Every row has a hidden score. In each pair, how much higher is the second row's than the first's? 8 means about the same, 16 much higher and 0 much lower.
tensor([-13, -4, -19, 5, -2, -26, 17, -4, -11, 0, -27, 23])
tensor([-2, -4, -7, -21, 0, 2, -38, -19, 3, -12, -5, 16]) -> 13
tensor([20, 12, -30, -11, -18, -17, 4, -20, 24, -25, 5, 10])
tensor([26, -1, -5, -12, -8, 32, 6, 10, -1, -15, 28, 11]) -> 13
tensor([-16, 38, -13, 54, -8, 2, 81, -29, -8, -41, 8, 63])
tensor([-13, 26, -21, -10, 9, -17, 10, -5, 21, -33, -24, 22]) -> 11
tensor([1, 18, -6, 13, -32, 31, 4, -50, -5, 1, 36, 23])
tensor([-48, -14, -31, 11, 38, -57, 22, -17, 17, 38, -46, -4]) -> 3
tensor([-11, 2, -5, -8, 8, 2, -22, 0, 4, 25, -2, -5])
tensor([-25, -2, -21, -10, 45, -43, -12, -23, 19, 19, -65, -16]) -> 0
tensor([46, 19, -8, 28, -23, 23, 24, -33, -3, -22, 21, 28])
tensor([5, 9, -10, 3, -25, 34, -3, -38, 1, -19, 34, 13]) -> 10
tensor([19, 10, 1, -35, -9, 0, -31, 8, 37, 2, -14, -8])
tensor([-21, -40, 8, -6, 10, 17, 5, 54, -10, 36, 18, -42]) -> 8
tensor([12, 27, -2, 17, -20, 14, -1, -13, 4, -32, 8, 26])
tensor([20, 30, -36, -6, -33, 52, -6, -91, -23, -37, 33, 49]) -> 1
tensor([18, -19, -13, -11, -10, -16, -18, -9, 15, 2, -23, -6])
tensor([-2, 26, -5, 3, -4, -14, -16, -44, -11, -49, -25, 20]) -> 8
tensor([26, -3, 12, -22, 9, -5, -9, -5, 10, -25, -12, -16])
tensor([20, 13, -9, -48, -12, 12, -29, 15, 23, -34, 28, -25]) -> 16
tensor([-14, 4, -19, -25, 5, 10, -31, -37, -15, -19, -3, 8])
tensor([-37, 9, -8, -3, 19, -22, 7, -5, -8, 35, -26, -9]) -> 9
tensor([-1, 7, 17, 11, 5, 3, 40, 16, 0, -25, 6, 27])
tensor([57, 14, 15, 0, -60, 63, 11, 6, -26, -49, 81, 34]) -> 12
tensor([-20, -24, -10, -17, 60, -47, 32, -14, 33, -2, -41, -4])
tensor([1, 9, 11, -30, 6, 12, -50, 7, 3, -4, -8, -8]) -> 16
tensor([3, 4, -17, -6, 3, -8, 33, -5, 2, -17, 6, 15])
tensor([29, 7, -4, -9, -14, 5, -11, 4, 13, -1, 12, 32]) -> 14
tensor([15, -5, 24, 2, -17, 21, -9, 20, -16, -4, 27, 20])
tensor([-43, 3, -46, -49, 36, -24, -39, -25, 12, -4, -33, -10]) -> 0
tensor([11, 32, -24, 17, -24, 3, -19, -53, 5, -2, -1, 25])
tensor([25, 29, -26, 30, -34, 26, 37, -65, -10, -66, 32, 73]) -> 7
tensor([-34, -27, -2, 37, 29, -31, 9, 10, -18, 52, -34, -30])
tensor([-25, 7, 4, 24, 1, -34, 18, 1, -8, 25, -24, 3]) -> 12
tensor([15, -4, 11, -11, -22, 32, -33, -8, 2, -18, 27, -17])
tensor([-25, -5, -54, 5, -6, -15, 3, -40, 19, 3, -3, -15]) -> 0
tensor([-44, -5, -48, -12, 48, -56, 24, -24, 23, 9, -41, -29])
tensor([-4, 15, -5, 1, -7, -19, -19, -31, 18, 19, -21, -6]) -> 13
tensor([26, -16, -1, -6, -41, 33, -41, 0, 2, -21, 24, 8])
tensor([-8, -12, 3, -14, 28, -27, 8, 21, 32, 13, -21, -27]) -> 8
tensor([12, -9, -3, -83, 30, -19, -52, 21, 65, -37, -31, -43])
tensor([38, 34, -7, 40, -57, 34, 41, -68, -20, -51, 53, 75]) -> 2
tensor([20, -11, 7, 14, -38, 48, -10, -5, 0, -4, 39, 21])
tensor([0, -2, -24, 14, -11, 12, 8, -34, -34, 6, 0, 1]) -> 0
tensor([7, -11, 11, -13, 24, -30, 16, 18, 5, 34, -24, -10])
tensor([-16, 23, -12, 17, -11, 5, 46, -37, -4, -24, 19, 52]) -> 7
tensor([1, 7, -22, -26, -34, 71, -34, -65, -17, -60, 69, 25])
tensor([-16, -19, -10, -30, 25, -17, -8, 43, 11, 12, -15, -28]) -> 10
tensor([-28, -1, -5, -16, 20, -15, 16, 24, 9, 36, -7, -28])
tensor([14, 11, 17, -1, 1, -14, -19, 1, 11, 17, -20, -11]) -> 7
tensor([-18, -28, -6, -7, 49, -44, -4, 4, 25, 33, -34, -30])
tensor([-19, -3, 7, 48, 18, -31, 34, 21, -19, 36, -20, -7]) -> 8
tensor([45, 2, -6, 46, -47, 26, 9, -63, -33, -8, 36, 24])
tensor([6, -3, 2, -34, 5, -24, -37, -14, 7, 16, -19, -15]) -> 15
tensor([-23, -28, 21, 23, 2, 9, 37, 15, -21, -1, 6, 33])
tensor([-7, 8, -11, -18, -9, 13, -41, -5, 12, -8, 17, -14]) -> 11
tensor([5, -26, -11, -30, 16, -16, -10, 7, 22, -28, -26, 0])
tensor([12, 9, 9, 7, -32, 33, -2, -40, -21, -2, 22, 8]) -> 6
tensor([5, 11, -3, -33, 0, -13, -21, -1, 40, -7, -9, -6])
tensor([-20, -12, -34, -14, 39, -33, -19, -41, 7, 18, -44, -3]) -> 0
tensor([-42, -28, 1, -5, 36, -5, 6, 32, -1, 46, -15, -32])
tensor([18, 43, -6, -14, -17, 7, -16, 1, 25, -45, 32, 17]) -> 16
tensor([47, -14, 24, 47, -47, 20, 10, -9, -30, 4, 32, 30])
tensor([15, 20, 12, 17, -17, 17, 11, -19, 3, -17, -5, 8]) -> 6
tensor([14, -5, 19, 30, -48, 23, 12, 18, -11, -2, 40, 12])
tensor([-1, -3, -3, -5, 8, -15, 13, 12, 24, -1, -32, -12]) -> 2
tensor([-24, -11, -22, -9, 24, -24, 0, 23, 13, 5, -21, -38])
tensor([-14, -4, 6, 7, 2, 12, -1, 2, 0, 31, 19, -28]) -> 11
tensor([-14, 3, -13, 9, -7, -11, -2, -4, -5, 17, -12, -1])
tensor([-5, -5, -15, -15, -14, -16, -32, -26, 17, 15, -23, -24]) -> 4
tensor([0, -15, -35, -2, 7, -11, -13, 17, 11, 27, -15, 10])
tensor([-17, -10, 28, -14, -13, 18, -15, 1, -16, -4, 28, -17]) -> 10
tensor([-19, 12, -24, 51, 15, -15, 58, 5, -16, -6, -11, 35])
tensor([-35, -27, 4, 47, 12, -15, 41, 10, -11, 58, -9, -9]) -> 6
tensor([-25, 3, 17, 10, -16, -19, -3, -2, -10, 7, -13, -22])
tensor([-17, -13, 8, -21, 30, -5, -2, 23, 7, -14, -6, -22]) -> 14
tensor([42, 32, -24, 30, -47, 25, 38, -28, -23, -51, 50, 52])
tensor([1, -9, 6, -36, 17, -1, 0, 31, 15, 0, -1, -6]) -> 13
tensor([-9, -16, -14, -3, 31, -27, 12, -4, 8, 18, -33, -8])
tensor([9, -13, 21, 46, -17, 8, 19, 3, -29, 48, 10, -15]) -> 9
tensor([-5, -16, 22, -20, 3, 21, -44, -7, 0, 0, 27, -3])
tensor([13, 22, 6, 10, -1, 6, 10, 14, 3, -15, -3, 31]) -> 7
tensor([3, -13, 26, 37, -37, 39, -4, -16, -49, -4, 37, 3])
tensor([-9, -4, -17, -19, 28, -28, -12, 20, 37, 18, -29, -20]) -> 13
tensor([36, 18, -4, 17, -42, 31, -4, 4, -5, -5, 15, 24])
tensor([-12, 0, -16, -35, 48, -19, -25, 19, 23, -10, -16, -41]) -> 10
tensor([-3, -4, -32, -5, -6, -7, -42, -30, 12, 3, -7, -21])
tensor([7, 1, 18, 26, -21, 22, -9, 9, -8, 9, -2, 2]) -> 12
tensor([-26, 2, -14, 11, -1, 2, 12, -10, -24, 15, -10, 0])
tensor([-6, -7, 22, 24, -6, -15, -20, 1, -2, 24, -6, -49]) -> 10
tensor([-3, -7, -11, -27, 26, -34, -9, 18, 27, -7, -7, -24])
tensor([13, -16, 16, -9, -14, 22, -25, 32, -22, 27, 10, -14]) -> 8
tensor([20, 2, -9, -2, -34, 18, -36, -16, 29, -22, 35, -5])
tensor([38, -2, -5, 37, -42, 34, 19, -1, -13, 2, 34, 54]) -> 7
tensor([-11, 12, -8, -11, 22, -30, -12, 8, 9, -14, -27, -22])
tensor([16, -15, 8, 28, -31, 22, 3, -26, -35, -4, 32, 18]) -> 5
tensor([-22, -1, -12, -34, 5, -5, -23, -14, 20, -9, -6, -26])
tensor([3, -12, 17, 28, 7, -2, 39, 17, -7, -2, 10, 16]) -> 11
tensor([16, -11, 19, 10, -5, 16, -10, 20, -17, 27, 18, -18])
tensor([-12, 1, -24, -32, -1, 4, -26, -42, -5, -14, 5, -12]) -> 1
tensor([-3, 4, -8, 51, -12, -4, 17, -26, -46, -5, -4, 3])
tensor([23, 3, -12, 1, -17, 13, -27, -11, -10, -16, 8, 26]) -> 16
tensor([7, -5, 28, 8, -15, 0, -7, 10, -13, 13, -5, -13])
tensor([23, 7, 5, 4, -30, 25, -32, -36, -20, -22, 8, 0]) -> 4
tensor([-16, -15, 1, -7, 30, -28, -18, 15, 28, 35, -38, -20])
tensor([-6, -5, 27, -9, -12, 22, -15, 28, 4, 21, 25, -14]) -> 15
tensor([47, -5, 21, 23, -43, 57, 8, 21, -35, -18, 73, 3])
tensor([-35, 12, -21, -5, 15, -33, -4, -48, 19, 10, -33, -4]) -> 0
tensor([11, -9, 15, -9, 2, -1, -25, 19, 26, -7, 8, -22])
tensor([-43, -8, -4, 1, 39, -34, -28, 7, -6, 42, -45, -31]) -> 1
tensor([-24, -15, -24, 11, 40, -20, -1, -20, -29, 21, -38, -16])
tensor([27, -18, 30, -23, -18, 16, -23, 31, 21, 8, 5, -33]) -> 16
tensor([0, -8, 29, 0, 15, -9, 10, 21, 14, 6, -16, -12])
tensor([-5, -17, 21, 5, -8, 3, -1, 6, -10, 19, 9, -22]) -> 6
tensor([20, 0, -5, 22, 0, 4, 27, 20, -34, 7, 1, 29])
tensor([26, 27, 26, 7, -15, 31, 14, -4, -3, -9, 18, 8]) -> 10
tensor([3, -19, 10, -27, 29, -12, -40, 25, 23, 30, -29, -37])
tensor([39, 32, 6, -2, -25, 25, 14, -14, -5, -49, 18, 19]) -> 7
tensor([-21, -3, -10, 8, 42, -15, 14, 30, 15, 16, -9, 4])
tensor([-13, -4, 4, -7, 24, 2, 13, 33, 30, 15, 7, -27]) -> 8
tensor([11, -19, 32, -3, -12, 20, -5, 29, -13, 0, 18, -17])
tensor([-6, -10, 3, -16, 35, -18, 45, 33, 25, 13, -8, -19]) -> 8
tensor([9, -10, 17, -1, -9, 16, -19, 14, -39, 29, 16, -7])
tensor([-22, -14, 4, -1, 14, 7, 11, 9, 7, 1, 8, 1]) -> 8
tensor([27, 34, 8, 15, -43, 30, 8, -8, 16, -32, 42, 25])
tensor([-4, 10, -44, -9, -2, 13, -25, -38, -3, -3, 16, 13]) -> 2
tensor([21, 19, -24, 13, -42, 18, 44, -28, -13, -44, 36, 67])
tensor([-20, -14, 20, 27, -14, 23, -17, -21, -46, -6, 13, 20]) -> 6
tensor([-4, -10, 21, 32, -28, 34, -4, 11, -30, 11, 35, -7])
tensor([26, -6, 13, 35, -37, 29, 8, -15, -37, -6, 32, 25]) -> 5
tensor([-4, 2, 15, -18, 0, 4, 5, 6, 15, -5, 2, -16])
tensor([6, -9, -23, -8, -1, 11, -39, -5, -9, 28, -7, -19]) -> 4
tensor([53, 5, 36, -51, -27, 20, -46, 17, 9, -8, 5, -17])
tensor([12, -13, 26, 10, -47, 56, -11, -9, -28, -6, 58, 29]) -> 7
tensor([-5, -4, 0, 11, 22, -28, 24, 29, 7, 17, -9, 4])
tensor([-13, -13, 20, 19, 22, -1, 15, 31, 1, 29, 5, -9]) -> 9
tensor([-5, 28, -1, 18, -8, 14, -17, -22, -14, -11, 23, 7])
tensor([17, 9, -4, 0, -5, -4, 20, -2, 10, -24, 6, 15]) -> 6
tensor([5, 11, 0, 11, -6, 6, 15, 19, -15, -1, 2, -16])
tensor([-5, -14, -19, -19, 5, -10, -27, -7, 13, 7, -23, -4]) -> 6
tensor([-12, -40, 11, 23, 5, -17, -5, 40, 4, 24, -11, 6])
tensor([31, -5, 5, 11, -46, 31, 5, -27, 9, -27, 48, 33]) -> 7
tensor([-26, 8, -5, -42, 10, -12, -37, 16, 17, 7, -15, -31])
tensor([-35, 1, -18, 6, 5, -32, 5, -25, -17, 4, -33, -12]) -> 0
tensor([41, -1, 7, 5, -30, 34, -1, 0, -2, -21, 43, 14])
tensor([-26, 7, -33, -36, 50, -8, -20, -11, 9, 10, -23, -36]) -> 3
tensor([12, -30, 31, 44, -28, 34, 6, -9, -36, -1, 29, 24])
tensor([-26, -12, 16, -3, 22, -17, 2, 27, 6, 22, -17, -11]) -> 13
tensor([29, 10, 8, 17, -34, 36, 3, -15, -5, -22, 26, -7])
tensor([-10, -11, 22, -22, 13, 4, -30, 20, -15, 32, 0, -34]) -> 13
tensor([21, -23, 10, 13, -1, 14, 3, 16, -11, 17, 16, 3])
tensor([21, 2, 13, -12, -10, -4, -3, 7, 4, -8, -19, -17]) -> 3
tensor([0, 0, -19, -56, 41, -29, -35, 20, 25, -14, -39, -36])
tensor([-13, -15, -15, -28, -10, -21, -26, 20, -1, 16, -30, -3]) -> 5
tensor([3, 28, 11, 40, 4, 10, 48, 13, -25, -14, 17, 35])
tensor([7, 1, 17, -4, -20, 14, -26, -13, -9, -8, -6, -12]) -> 1
tensor([1, 5, 27, 34, -26, 23, 4, 9, -28, 5, 13, 18])
tensor([-31, -8, -4, 29, 16, -33, 15, -16, -4, 36, -11, -17]) -> 3
tensor([16, 8, 31, -4, -6, -6, -5, 17, 0, 14, -10, 6])
tensor([-14, 13, -32, -26, 18, -21, 1, 26, 36, -12, 4, -23]) -> 10
tensor([-22, -5, -12, -20, 7, -19, -18, 0, 19, 15, -22, -12])
tensor([-11, -1, -7, 4, 35, -25, 29, 25, 29, 19, -3, -10]) -> 13
tensor([34, 30, 21, -24, -20, -6, -5, 14, 33, -24, -2, -6])
tensor([-1, 1, -8, -32, 7, 11, -19, 18, 16, -2, 8, -5]) -> 9
tensor([11, 10, -3, 14, -7, 11, 21, -7, -15, -16, 8, 21])
tensor([19, 3, 40, 3, -6, 9, -14, 37, -4, 4, 13, -9]) -> 16
tensor([-12, 30, -9, 4, 20, 5, 42, -17, -10, -33, 9, 36])
tensor([-22, -3, -34, 19, 44, -58, 52, -8, 13, -6, -39, 19]) -> 1
tensor([19, 3, 2, 64, -34, 22, 33, -12, -35, 9, 42, 41])
tensor([6, 23, -36, 6, -39, 78, -5, -50, -40, -48, 76, 27]) -> 8
tensor([21, 33, -10, -10, -27, 1, 23, -11, 13, -23, 9, 15])
tensor([-4, 1, -20, -68, 42, -28, 1, 19, 39, -31, -35, 0]) -> 11
tensor([-23, -3, 7, 22, -18, -1, -7, -42, -53, -1, 12, 16])
tensor([-1, 16, -34, -13, 21, -11, 16, -1, 14, -19, 6, -2]) -> 15
tensor([-13, 12, -36, -6, 29, -39, 28, -19, 5, -23, -42, 10])
tensor([-34, -9, -18, 15, 17, -36, 36, 4, -1, 10, -29, -6]) -> 9
tensor([10, 8, -1, 19, 11, -15, 20, -8, -5, -7, -2, 21])
tensor([-18, -4, -12, 22, 7, -28, 12, -7, 9, 14, -22, -6]) -> 3
tensor([13, -14, 13, -26, -12, -6, -30, 24, 11, -2, -5, -24])
tensor([2, -9, 4, -12, -22, 45, -51, -23, -20, -2, 40, 3]) -> 9
tensor([-8, -15, 35, -3, -2, -3, -23, 21, -1, -1, -15, -25])
tensor([-45, -11, -20, -30, 42, -31, -6, 12, 35, 1, -16, -21]) -> 11
tensor([15, -16, -6, -25, -9, 11, -39, -23, -13, 17, -2, -8])
tensor([-17, -35, 21, 5, 20, -4, -24, 32, -2, 35, -16, -25]) -> 13
tensor([2, 5, -16, -25, 13, 1, -20, -28, 10, -8, 9, 2])
tensor([18, 18, -7, 30, -34, 15, 43, -10, -18, -5, 44, 51]) -> 10
tensor([0, -20, -28, -16, 37, -18, 18, 30, 25, 23, -12, 0])
tensor([13, 21, -5, 41, -24, -11, -9, -33, -9, 0, -5, 24]) -> 2
tensor([5, -11, -22, -70, 48, -28, -20, 35, 49, -3, -18, 1])
tensor([33, -3, 17, -16, -10, 5, -5, 18, 16, -2, 1, -2]) -> 2
tensor([29, 8, 8, -12, -42, 47, -30, -15, -37, -35, 31, 14])
tensor([17, -5, 20, 30, -13, 8, -8, -15, -27, 5, -2, 30]) -> 7
tensor([-9, -19, 6, -7, 36, -18, 5, 9, 16, 19, -24, -29])
tensor([-1, 27, 14, 2, -16, 10, 21, -8, 15, -29, 17, 21]) -> 13
tensor([7, 31, 34, 45, -23, 25, 22, -4, -36, -17, 17, 30])
tensor([-22, -5, -3, 44, 6, -9, 49, -11, -20, 37, -7, 23]) -> 2
tensor([-35, -11, -11, -12, 26, -24, -29, 0, 18, 29, -33, -50])
tensor([-18, 5, 4, 19, -6, -23, 26, -19, -23, 8, -13, 15]) -> 7
tensor([14, 22, 23, 40, -39, 28, 32, 0, -29, -22, 23, 47])
tensor([5, -15, -10, 13, 14, -38, -8, 17, -5, 20, -32, -22]) -> 3
tensor([-9, -5, 14, -18, 13, 25, -26, -12, -30, -7, 14, 0])
tensor([41, -4, 6, 39, -43, 32, 42, -8, -5, -24, 50, 51]) -> 8
tensor([-14, -17, 11, -16, -3, 4, 2, 13, 15, -25, -7, 9])
tensor([12, -6, 1, 14, -7, 12, 13, -16, 6, 15, 7, -3]) -> 5
tensor([-33, 0, 13, -17, 21, 13, -1, 13, -9, 18, -10, -23])
tensor([7, 16, 8, -9, -4, -22, -8, -5, 7, -35, -11, 16]) -> 9
tensor([-3, -27, -4, -4, 6, -1, -40, 1, 1, 33, 0, 1])
tensor([-5, -2, -12, -5, -15, 8, -18, -34, -23, 0, 9, -3]) -> 2
tensor([19, -1, 14, -29, -9, 17, -22, -10, -13, -5, 12, -10])
tensor([0, 31, -15, 24, -14, -9, 10, -27, -7, 4, 11, 22]) -> 8
tensor([-8, 15, -14, 14, 0, -13, 18, -9, -7, -1, -11, 9])
tensor([24, -7, 22, -18, -28, 33, -45, 14, -19, -14, 22, -6]) -> 14
tensor([-32, 11, -17, 12, 0, -16, -3, -13, 15, -1, -7, -29])
tensor([-64, -17, -26, 55, 43, -55, 28, -14, -13, 61, -43, -7]) -> 4
tensor([-29, -1, 13, -15, -5, 13, 4, 0, 17, -9, 6, -37])
tensor([8, 21, -9, 6, -13, 8, 6, -51, 0, 1, 28, 14]) -> 8
tensor([-12, -5, 0, 11, 6, 22, 7, 41, -3, 45, 11, -20])
tensor([-7, -1, -28, -28, 14, 13, -50, -38, 6, -21, 12, -11]) -> 3
tensor([21, -10, 10, -40, -18, -5, -26, -2, 22, -15, 0, -16])
tensor([35, -2, 10, 31, -57, 46, -1, -2, -36, 11, 48, 41]) -> 10
tensor([-21, 14, 9, -17, 22, -37, -13, -2, 18, 2, -38, -27])
tensor([-39, -16, 6, 11, 9, -29, 11, 14, 4, 32, -30, -42]) -> 4
tensor([29, 7, 32, 21, -33, 62, 0, 10, -14, -27, 35, 23])
tensor([-19, -3, -7, 22, 17, -9, 33, -1, -8, 13, -7, 6]) -> 2
tensor([0, 0, -19, -1, 21, -14, 29, 3, 11, -17, -20, 22])
tensor([36, 8, 9, -3, -15, 16, -27, -23, -10, -15, 1, 9]) -> 8
tensor([9, 17, -4, -7, -39, 34, -15, -33, -2, -28, 47, 1])
tensor([-19, -20, -5, -27, 45, -14, -30, 17, 17, 30, -28, -27]) -> 9
tensor([-4, 13, -25, -19, 44, -30, 39, 17, 15, -8, -32, 3])
tensor([-22, 5, -33, -64, 49, -45, -31, -10, 35, -28, -43, -50]) -> 5
tensor([-24, -17, 12, -5, 20, -21, 22, 35, 18, 36, -23, -25])
tensor([12, -8, 3, 2, -8, -18, -17, 18, 10, 17, -19, -11]) -> 7
tensor([-27, -10, 24, -19, 27, 0, 4, 32, 3, 9, -4, -27])
tensor([-24, 1, -9, 26, 9, -34, 27, 34, 21, 26, -21, -10]) -> 5
tensor([9, -14, 2, 8, -16, -14, 2, 3, 2, 11, -22, -6])
tensor([-17, -15, -7, 9, 19, -16, -3, -10, -2, 21, -14, -27]) -> 9
tensor([-13, -13, 48, 39, -12, 16, 6, 30, -42, 41, 1, -8])
tensor([16, 19, -6, -21, -18, 25, -31, -48, -12, -22, 19, 18]) -> 7
tensor([-3, -8, -19, 2, 30, -33, 50, 22, 1, 19, -15, -7])
tensor([33, 27, -6, 18, -48, 29, 5, -38, -5, -29, 19, 42]) -> 7
tensor([9, 30, -47, 12, -31, -9, 26, -64, -5, -29, -5, 16])
tensor([-41, -25, -10, -21, 31, -14, -4, -8, -7, 0, -28, -9]) -> 15
tensor([-27, -15, -7, 9, 43, -24, 24, 19, 9, 21, -9, -7])
tensor([-20, 23, 23, 48, -28, 6, 29, -4, -24, 22, 22, 3]) -> 6
tensor([16, -8, -22, 35, 18, -32, 17, 16, 0, 51, -24, 12])
tensor([-34, 6, -53, -3, 4, -12, -29, -47, 0, -33, -23, -15]) -> 0
tensor([41, -29, 37, -12, -28, 38, -7, 34, -2, 5, 45, -44])
tensor([2, 31, -12, 40, 1, -4, 82, -20, -34, -29, 21, 55]) -> 4
tensor([-19, -9, -36, 16, -8, 9, -27, -54, -10, -2, 0, 3])
tensor([15, -9, 12, -6, -14, -4, -8, 6, 9, 7, 2, -31]) -> 14
tensor([14, 11, -2, 33, -32, 23, 26, -13, -9, -17, 37, 20])
tensor([-8, -23, -10, -43, 42, -18, -7, 37, 7, 10, -14, -20]) -> 12
tensor([17, 6, 36, -7, -13, 38, -18, -1, 0, -7, 23, -11])
tensor([-20, 8, -15, -1, 2, -16, 3, -10, 7, -13, -9, -16]) -> 1
tensor([-15, -22, 5, -14, 42, -10, 31, 46, 9, 6, -15, -6])
tensor([12, -11, -5, -15, 18, -11, 19, 39, 11, 2, -2, -5]) -> 8
tensor([19, 25, -11, -7, -23, 23, -16, -16, -2, -34, 12, 0])
tensor([-8, 16, 8, -21, 1, -19, -5, 5, 15, 3, -1, -18]) -> 12
tensor([28, 3, -9, -1, -36, 9, 31, -18, 6, -37, 33, 32])
tensor([19, 13, 3, 5, -25, 22, 16, 8, -8, -16, 22, 34]) -> 12
tensor([-27, 25, -9, 19, -1, -6, 60, 2, 2, -13, 1, 26])
tensor([-1, -1, 6, -12, 25, -5, 3, 44, 1, 24, -11, -15]) -> 13
tensor([-29, -4, -20, 18, 15, -47, 8, -12, 0, 22, -35, -27])
tensor([-14, -22, 0, 8, -4, 19, 9, -5, -19, 5, 7, -8]) -> 11
tensor([-28, -5, -40, 0, 54, -51, 31, -2, 3, 16, -36, -3])
tensor([-31, -18, -43, 21, 49, -17, 57, 7, 11, 51, -4, 27]) -> 13
tensor([-13, 8, 5, -9, 17, 5, 39, 27, 2, -11, -10, -4])
tensor([-8, 26, 3, 8, -8, -8, -3, -3, 9, -17, -8, -11]) -> 7
tensor([-2, 21, 7, 58, 5, -9, 36, 18, -7, 3, 3, 47])
tensor([-25, -13, -37, -43, 18, -27, -11, -1, 28, -5, -33, -25]) -> 0
tensor([-14, 38, -36, 36, -40, 58, 16, -121, -50, -36, 65, 46])
tensor([-14, -5, -25, 27, 0, 52, -12, -59, -52, -31, 25, 28]) -> 10
tensor([-27, 7, -25, -16, 39, -37, 13, 9, 30, 10, -10, -5])
tensor([-20, -20, -25, 14, 31, -38, -6, -18, -9, 33, -47, -23]) -> 0
tensor([3, -2, 2, 17, -31, 39, 17, -20, -39, -2, 49, 18])
tensor([16, 5, 8, -20, 11, -23, -12, 35, 37, -3, -17, -32]) -> 12
tensor([-6, -1, 16, -15, -16, 9, 10, 10, -6, 1, 13, -21])
tensor([-36, 10, -25, 6, 38, -49, 30, 16, 0, 9, -37, 19]) -> 8
tensor([-8, -19, 20, -50, 17, -2, -33, 12, 1, 8, -5, -34])
tensor([15, -15, 23, 1, -16, 12, -2, 9, -4, 15, -1, -26]) -> 3
tensor([30, -10, 31, 41, -44, 38, 23, -6, -14, -4, 40, 31])
tensor([7, -22, -10, -39, 15, -35, -36, 19, 34, 15, -23, -47]) -> 7
tensor([0, -23, 3, -48, 19, -12, -45, 17, 28, -18, -9, -27])
tensor([-13, -4, 13, 15, 10, -21, 4, 24, 9, 17, -30, -16]) -> 4
tensor([2, 26, -11, 16, 2, -14, 28, -15, -11, -6, -2, 24])
tensor([-25, 1, 14, -20, 26, 4, -43, 24, 0, 12, -14, -11]) -> 15
tensor([-12, 0, 0, 3, 6, -16, 2, 9, -16, 8, -25, -11])
tensor([-29, -35, 34, -27, 21, -3, -36, 25, 0, 43, -3, -46]) -> 14
tensor([-20, 2, 24, -5, 9, -3, 27, 16, 20, -8, 5, 11])
tensor([35, 21, -6, 8, -27, 20, 18, -35, 18, -55, 23, 37]) -> 2
tensor([-5, -11, -4, -22, 14, -29, -17, 28, 13, 15, -15, -24])
tensor([-12, 25, -7, 4, 11, -16, 5, -17, -2, -13, -16, 22]) -> 6
tensor([-17, 9, -25, -13, 27, -39, -6, 6, 24, -10, -34, -1])
tensor([25, -13, 9, -13, -6, 11, -44, 25, 13, 5, -5, -34]) -> 9
tensor([-32, 11, -18, 0, 26, -26, -8, 8, -3, 23, -27, -24])
tensor([-14, -17, -1, -35, 21, -4, -30, 35, -4, 20, -21, -30]) -> 11
tensor([-19, -24, 13, -47, 27, -7, -14, 39, 24, 1, -14, -10])
tensor([-21, -40, -11, -27, 23, -6, -3, 26, 10, 8, -15, -20]) -> 1
tensor([25, -17, -11, -35, 14, -4, -44, -1, 0, -30, -5, -12])
tensor([-29, -4, -17, -4, 44, -41, 48, -7, 17, 3, -38, -8]) -> 3
tensor([29, 11, -28, 53, -39, 21, 55, -26, -20, 6, 45, 71])
tensor([6, 17, 22, 12, -22, 14, -21, -6, -6, -2, 5, 11]) -> 10
tensor([-32, -23, 10, 8, 24, 8, -7, 32, 2, 37, 9, -25])
tensor([16, 13, -45, 4, 23, -23, 18, -2, 14, -26, -23, 35]) -> 3
tensor([-14, 3, -1, -5, -15, 14, -5, -17, -21, 20, 6, 3])
tensor([-15, -18, 28, -2, 22, -15, -15, 31, 5, 34, -15, -48]) -> 11
tensor([-16, 5, -3, -4, 25, -35, 5, 1, 15, 9, -43, -2])
tensor([-1, -1, -23, -43, 22, -17, -6, 19, 49, -43, -13, 14]) -> 15
tensor([39, 6, 4, -37, -28, 43, -23, -28, 0, -50, 37, 11])
tensor([-44, -13, -1, 10, 7, -6, 13, 16, 27, 9, 9, -20]) -> 9
tensor([21, -11, 27, 38, -25, 7, 0, 6, -5, 17, 1, 3])
tensor([29, 13, -42, 12, -13, 19, 32, -27, 5, -45, 24, 67]) -> 10
tensor([17, 28, -6, 16, -11, 6, 25, -19, -9, -33, 3, 31])
tensor([3, 0, 13, -30, 22, -5, -26, 10, 27, 15, -19, -34]) -> 11
tensor([-6, -3, -2, 23, 10, -14, 29, -12, -18, -6, -15, 9])
tensor([-30, -15, -29, -15, 50, -38, -3, 4, 1, 3, -29, 9]) -> 13
tensor([-2, -24, 21, 21, 8, -26, 1, 1, -17, 34, -17, 5])
tensor([2, 44, -55, 55, -11, -6, 73, -70, -21, -50, 11, 41]) -> 0
tensor([-3, -11, 33, 34, -12, -1, -19, 7, -29, 41, -13, -18])
tensor([35, 14, 10, -5, -18, 20, -2, 2, 12, -36, 15, 29]) -> 15
tensor([14, 2, 14, 9, 4, -6, 7, 11, 10, -24, 11, 8])
tensor([14, -8, 1, -23, 22, -2, -38, 34, 16, 32, 3, -21]) -> 12
tensor([48, 25, 44, -40, -32, 37, -27, -3, 14, -55, 30, 3])
tensor([-15, -23, 8, 7, 7, 13, -5, 14, -1, 29, -2, 8]) -> 3
tensor([-38, -18, 9, 6, 38, -20, 18, 28, 13, 24, 4, -10])
tensor([-54, -7, -38, 27, 56, -43, 65, 8, -11, 21, -33, -3]) -> 0
tensor([19, -2, 36, -23, -13, 4, -12, 14, -5, 7, -5, -7])
tensor([13, 17, -17, -15, 15, -14, 0, 22, 33, 4, -4, -4]) -> 12
tensor([35, 17, -31, 45, -39, 39, 38, -23, -15, -21, 52, 44])
tensor([15, 16, 13, 20, -18, 16, -8, -11, -4, 3, 16, 17]) -> 11
